One vector is turned by the same rotation once a tick. Each row is the vector after some number of ticks, and that number follows the row.
The counts run from 0 to 375.
[154 131 137 124 136 108 135 157 148 116  82 129  98 162  95 104 150  74
 162 195 123 111 150 124 124 130 136 136 160 118  96  97]  42
[127 160 130 106 106 108 141 139 145 124 150 142 145 127 140 106 177 145
  92 164 160 111 134  63 163 118 106 157 118 170 133 167]  172
[106 125 138  88 102  98 167 130 148 113 123 143 108 147  74  92 115 157
  96 100 161 116 170 103 157 150 146 136 103 117 100 155]  8
[ 98  83  89 116 147 101 127 110 108 134 103 143 129 147 119 149 145 123
 189 152 158 122 141 147 122 165 170  70 101 109  95 144]  26
[153  90 113 114 123 157  85 159 126 163 134 129 121  92 179  95 162 106
 149 171 109  95  96 147 133 129 132 124 177 146 127 121]  56
[143 145 104 119 102 151 144  86 111 178 105 135 116 172 131 106  97 147
  80 124  99 183  89 116 118 122 147 149 121 116 114 162]  304
[127 181 109 155 122 123 126 148 119 162 123 130 163 117 158 129 147 135
 104 163 138 147  63  94 139  96  82 173 129 125 156 130]  68
[153  96 124  97 123 121 144 132 122  97 106 179 104 175 101 101 104 134
 100 103 138 140 168 180 125 155 152 144 139  88 103 131]  111
[128 108  99 114 112 111 152 100 107 113 121 128 117 218 118  88 110 136
 102 142 137 117 180 114 122 121 135 143 143 101  95 148]  205
[137  98 119  98 138 112 140 137 125  86 108 163 106 184 103 106 101 125
 112 105 139 124 166 178 128 157 148 140 141  74 107 118]  112
[137  71 117 145 117 115 109 132  83 177  94 106 138 135 131 114 107  95
 171 149 120 125 154 144  88 159 168  94 145 100 119 120]  128
[155 135 126 114 109 125 122 164 174 130 102 154 123  63 130 110 142  91
 149 156 108  90 100 165 157 132 143 170 156 120 114 108]  148
[106  75 131 148  81 141 124 118 117 177 119 103 126  77 104 124  86  93
 141  97 156 114 108 136 116 143 165 137 158 105 125 140]  327
[ 75 132 100 114 143 107 115 121 100 129 160 108 113 185 120 137 108 134
  91 115 191 127 134 108 129 135 126 111  91  98 118 179]  98
[130 152 148 112 142  88 102 164 145  89 109 145 123  95  93 140 141  73
 139 141 177 110 129 164 155 167 142 127 114 109 146 117]  348
[ 66 130 119 123 116 122 156  93 154 117  97 103 107 124  92 107 102 146
 140  95 107 127  75 133 143 131 144 150 151  71 135 100]  318
[114  65 128 139  71 136 131 123 114 178 127 114 117  82 100 109  99  96
 142 101 162 105 113 135 129 131 156 129 158 107 109 145]  328
[ 86 113 101 119 133 110 103 104 126 137 103  85  90 133 114 123  96  91
 165 124 121 102  95 172 128 146 172  93 133  73 103 130]  223
[133 113 105 148 101 122 124 118 137 189  97 109 102 115  91 114 102  84
 153 178 136 115 137 115 122 135 170 117 114 121  72 146]  132
[ 85 106 119 117 134 138  80 152 102 138 183 109 152 123 162 125  99 148
  75  84 157 118 133 121 108 156 131 147 138 102 161 153]  91
[147 101 115 119 130 140  81 163 112 155 138 113 130 105 182 104 161  90
 160 172 116  84  97 150 129 121 124 117 174 136 133 124]  57
[172  98 139 149  87 105 162 148  96 178  75 152 123 112 109 108 124  81
 150 137 163 135 111 152 133 111 123 131 148 105 111 129]  236
[125 128 126 107 128 142 108 129 124 140 103 107 119 144 105  84  74 136
 102 104  73 143 116 154 115 172 167 137 144  69 140  86]  216
[143 102 145 153 102 135 118 157 123 171 142 138 151  74 175 142 156  96
 116 150 172 117 122 103 115 116 120 163 154 169 143 171]  164
[ 83 117 121 139 176 109 107 159 139  97 111 158 146  87 129 131 177 155
 164 154 159 128 125 135 138 162 119 101 120 125 168  91]  355
[ 73 145 134 147 145 113 125 138 175 119 105 117 113  61 137 148 165 104
 170 154 136 108  64 123 138 125 131 140 141 130 143 124]  154
[115 132  90  99 110 118 152  98 104 141 134 164 139 172 107 101 126 192
  88 119 157 153 142 101 153 138 127 125  82 120 111 167]  102
[135 137 169 117 104  67 172 130 139 108  74 130 121 102  99 100 175  93
 166 150 145 112 129 118 159 127 133 122 140 140 144 123]  244
[167 136 124 156 121 119 131 141 130 164  76 146 154 129 108 149 112  81
 144 182 125 154 154 124  97 154 168 167 130 113 114 108]  37
[123 116 104 153 121 142 121 108 115 146 130 126 120 189 129 142  77 119
  73 125 154 151 159 118  82 137 145 176 131  96 104 165]  201
[129  74 133 168 168 132  93 176 114 143 122 165 129 118 155 140 161 116
 134 163 182 145 156 135  84 143 118 115 144 142 136 133]  362
[150 156 128 148 152 135 105 183 132 138 136 177 140 134 149 153 138 122
  71 164 173 167 124 111 107 135 107 177 113 137 136 135]  271
[126 119 162 122 140 110  79 197 125 131 133 119 149  66 146 128 150  90
 142 136 152 102 122 143 126 170 141 119 147 132 177 108]  254
[106  94  99 107 146 135  97 165 134 138 134 143 132 116 103 146  87 125
 136 118 142 113 143 165 116 191 182 118 109  76 105 109]  21
[102 157 180 139 132  94 142 163 159 120  84 116 116  80  88 112 152 108
 148 136 141 140  95 100 141 147 130 132 134 125 165  90]  247
[134 109 101 157 130 120 112 146 153 145 137 154 139 120 147 126 158 132
 123 198 161 100 191  89 114 132 130 153 115 158  97 156]  367
[138 143 110  96  81 115 150  77 145 111 101 126 114 142 126 110  92 105
 108 113  97 107 119 166 150 129 161 180 145  85 106 155]  312
[ 96 139 148  78 134  75 158 141 116  96 111 129 131 160  88  89 128 163
 122  97 137 133 157 114 150 174 144 101  99  94 145 120]  11
